Some points, each followed by its number:
[-11   0 -36 -79  46 -17 -35 -22 -14  26  -9 -15 -42  31  12  13 -22  58
 -56 -78  17 -35 -87 -41  19  64] 0
[-32 -15 -21  -8   4  -4  24   5 -17 -19  -9   7 -40  -3   0 -11   0 -27
  42  15  -9   5  -3 -18  -4  10] 1
[ -6 -12  -7   1  13 -14  -5  -8  -3 -25   2 -11  23   5  16   8   8 -13
   6 -11  13   0   3  -9  23  12] 2
[  54   23   49   22   74  118   14  -67  -32   53   51   70 -127  -55
  -76   25  -38   77 -123  -32  -35  -10  103  -49  -62 -127] 3
[  0  13   0  -5  15 -30 -14   4  27  11  -5 -48  27  16  47  21   4  22
  55  -6  11   6 -13 -14  16  19] 4
[  6   6  -8   5 -10 -14  14 -10   5  -6 -11 -20  12   5  -5   0  -1  -6
   1  -4   1  13  -3  10  22  17] 5
[ 14  15 -18   1 -11 -15   6  -5   7 -17 -12  -9  11   6   2 -14   1 -14
  12   6 -10  12   1   3   8   9] 6
[ -4 -41  17 -16 -19 -29   4  13 -20 -27 -14 -32  -3  -3   9  -5   0  40
 -13  23  42 -19  -7  41  30  -3] 7
[-12 -13 -20 -31  50 -41   7  39 -16 -12  14  22  48 -24   5 -34  -8  -9
 -25 -10  24 -18   5   2  18  -8] 8
[ 18  22 -12  -1 -14 -10   7  -3   5 -21 -11 -10  11  22   2 -11  -1  -7
  13  -1 -13  11  -2   4   8  12] 9
[-34  -2 -36  14 -15 -17   6  10   7  18  11 -15  -9  13  -4 -21  -8 -10
 -17  -6  -3   6   6  12  23  34] 10
[ -4  16  -1   2 -12  -2  -8  -5  12 -24  -6 -11  16  13   3 -14  -2  -9
  19   1  -1   7   2   3   7  11] 11
[-18   7 -38 -84  42 -20 -41 -50 -17  22 -10 -17 -38  23   5  29 -30  50
 -47 -68  12 -19 -68 -24  16  51] 12
[-13  18 -13  -3   3 -26  13  -9   1 -17  -2  -9  26  20  11 -13   7   8
  18  18 -13  17 -13   0  -2  28] 13
[ -1  11  10 -10   4  -7   6  20  12 -10  -5 -19  25  -1  -3  -9  -3  -8
  26  -1  -1  15  -3   6   7  10] 14
[-32   4   9   8 -29  18  25  -9 -14 -13   7 -20  13  14  19 -15  10 -11
  -5  -1   6  27  18  17  24  20] 15
[  4 -14 -47  10 -25  -8  -4  16 -25  45   3  58  31  29  11 -22  53  13
 -14   4 -39 -40 -26  45 -21  27] 16
[-12   5  -7   0 -17 -10   6   6  15 -19 -11  -9   9  18  -1  -6   1 -10
  14  -3  -9  11   1   3   8  13] 17
[ -5  -5   6 -10  -7  -7   5   6   6 -12  -5 -12  24  15  -5 -11  -1  -9
  22  -7   1  17  -5   5  10  11] 18
[-46   9 -42  21   4 -15   0  13   7  30   9 -18 -12  13  -6 -29 -12 -10
 -34 -11   6   4  13  20  28  42] 19
[ -15 -102  127  -51  100   66   13   83   -2   93   46    5   86  -63
  -32  127  119 -127   18    0   26 -127 -109   94  -23  127] 20
[ 20  10  12  -2 -20  -5   6 -12  10 -27 -14   7  14  29   2  -4  -4  10
  -2  11  21  -7 -14  -8  20  17] 21
[-64  13 -66  22 -12  -9  15  12  -2  40  42 -16 -16  15 -11 -20  -9  -8
 -25   1 -12   9  -3   9  16  47] 22
[ -8  19 -21  -9 -21 -24  15 -10  -2 -25 -15 -25 -12   2   6  -2 -13 -12
   9 -14   5   5 -19   4   0  15] 23
[  -6  -16  127   28   46   31  -55  -96 -118  127   86  -43    0  -11
  101   60  -26  127   56   33  -47   11  -44  -47 -127   26] 24
Which five points above are nearest to each new point, looking only along the 4 directions in which the numbered points spread most? Their numbers follow each, nearest first.
[   1   -6   33   26  -31    2  -33  -69  -38   59    6   57  -43   36
  -73   27  -10   88  -77   79   47  -53   29   27  -30 -127] 1 21 15 5 22
[ 65  -3   8  -6  -1  -2  25  23  24 -37  11  14  17  34  -2 -14 -24  23
 -16  18  14   0   9  15  21  12] 1 6 5 17 9
[ 23 -10  75   5  46  17  21  68  26  35  27  29  32 -41 -25  72  70 -97
   9  11 -11 -13 -79  75 -35  48] 16 8 14 2 7
[  14   -5   45   30  -43   -2  -42  -41  -45   66    2   68  -45   51
  -78   34  -11   94  -79   87   59  -59   34   31  -36 -127] 1 15 21 5 3
[-26 -19   5  13 -23  17  22 -14 -32 -26   7 -26  -2  13  16 -31  -3 -17
 -26   4  23  28  29   5  41  30] 6 9 11 1 17
[ 42   5 -19 -16   6  -2  13  -1   2 -28  -7  13  15  25  -2   0 -12  10
   9   7  21  -2  -1  11  26  27] 10 5 21 22 2
[   4   -2   27   25  -29   -8  -22  -34  -24   39    3   43  -19   46
  -54   19   -6   64  -45   64   34  -42   23   25  -21 -103] 1 15 21 6 5
[ 49  22  31   9  31   3   2  39  52  17   9  25  18 -42 -11  75  46 -59
  18  44  11  -3 -34  70 -39  42] 16 14 8 18 2
[ -9  44   6  31  77  -3 -12  11  16   9  35  31  32 -47  -9  56   3 -33
  31  16  52  30 -67   6 -66  49] 16 7 2 14 18
[-10 -11 -69 -16  -5 -36 -12  -5  59  16 -22 -62  36 -27  47   2 -15   0
  59 -21 -19   4   0 -25  21   3] 13 23 4 9 17
[ -8 -12  33 -16 -38 -10  -5  21  11 -28 -21  11  -2   2  -3 -26  -5 -50
   9  33 -19  21   9 -46  -5 -28] 15 6 11 1 9
[ 55  -4  -4 -49  28  15  -1   6  -9 -13  39  43   1   9  15  -1 -31  48
 -36  16  32 -35  20  36  20  -3] 8 22 19 1 16
[-11   6 -15   3 -15 -50  17  34  26  -3  -7 -16  22  18  15  17  -1 -12
  39  -5 -23  26   1  -1   8  28] 13 18 17 14 11
[  7  21 -12  -9   8 -32   7  -5  17 -15 -23  -8  11   6  10 -25   3   7
   9   2  -6  13 -16   3   7  13] 23 21 9 5 17
[  -7  -21   38   11  -46   21  -37  -15  -43   36   21   40  -51  -28
  -65    8  -13   60  -70   53    1  -19   -2  -10  -19 -114] 1 21 15 5 16
[ -2   8 -10   2   4 -14   1  -4  13 -22  -9  -7  13  12  -2 -14 -12  -4
  14  -4   1  18   2   2   6   8] 9 6 21 11 5
[ -90   27  -77   50  -50   77  -20    0  -77   42   37   76  -38  -52
   29  -38   31   88    8  -18  -34   17 -115  -13  -62   40] 4 7 21 2 13
[ -5  -2  19 -11 -38 -13  -7  15  15 -21 -19  12  -3   3  -4 -36  -4 -47
   6  31 -18  20   8 -39 -10 -26] 15 6 11 9 1
[ 37 -56  18 -12 -16  50 -10 -54  44 -47 -39  27 -26  10  -4 -21  13 -21
 -63 -46   5  -8   6 -15  -2  -6] 8 19 22 10 1
[-10  -1 -34 -10 -12 -27  -5  -3  43   5 -20 -45  25 -23  27   0  -8  -9
  42 -12 -11   7   2 -11  18   6] 13 23 17 11 9
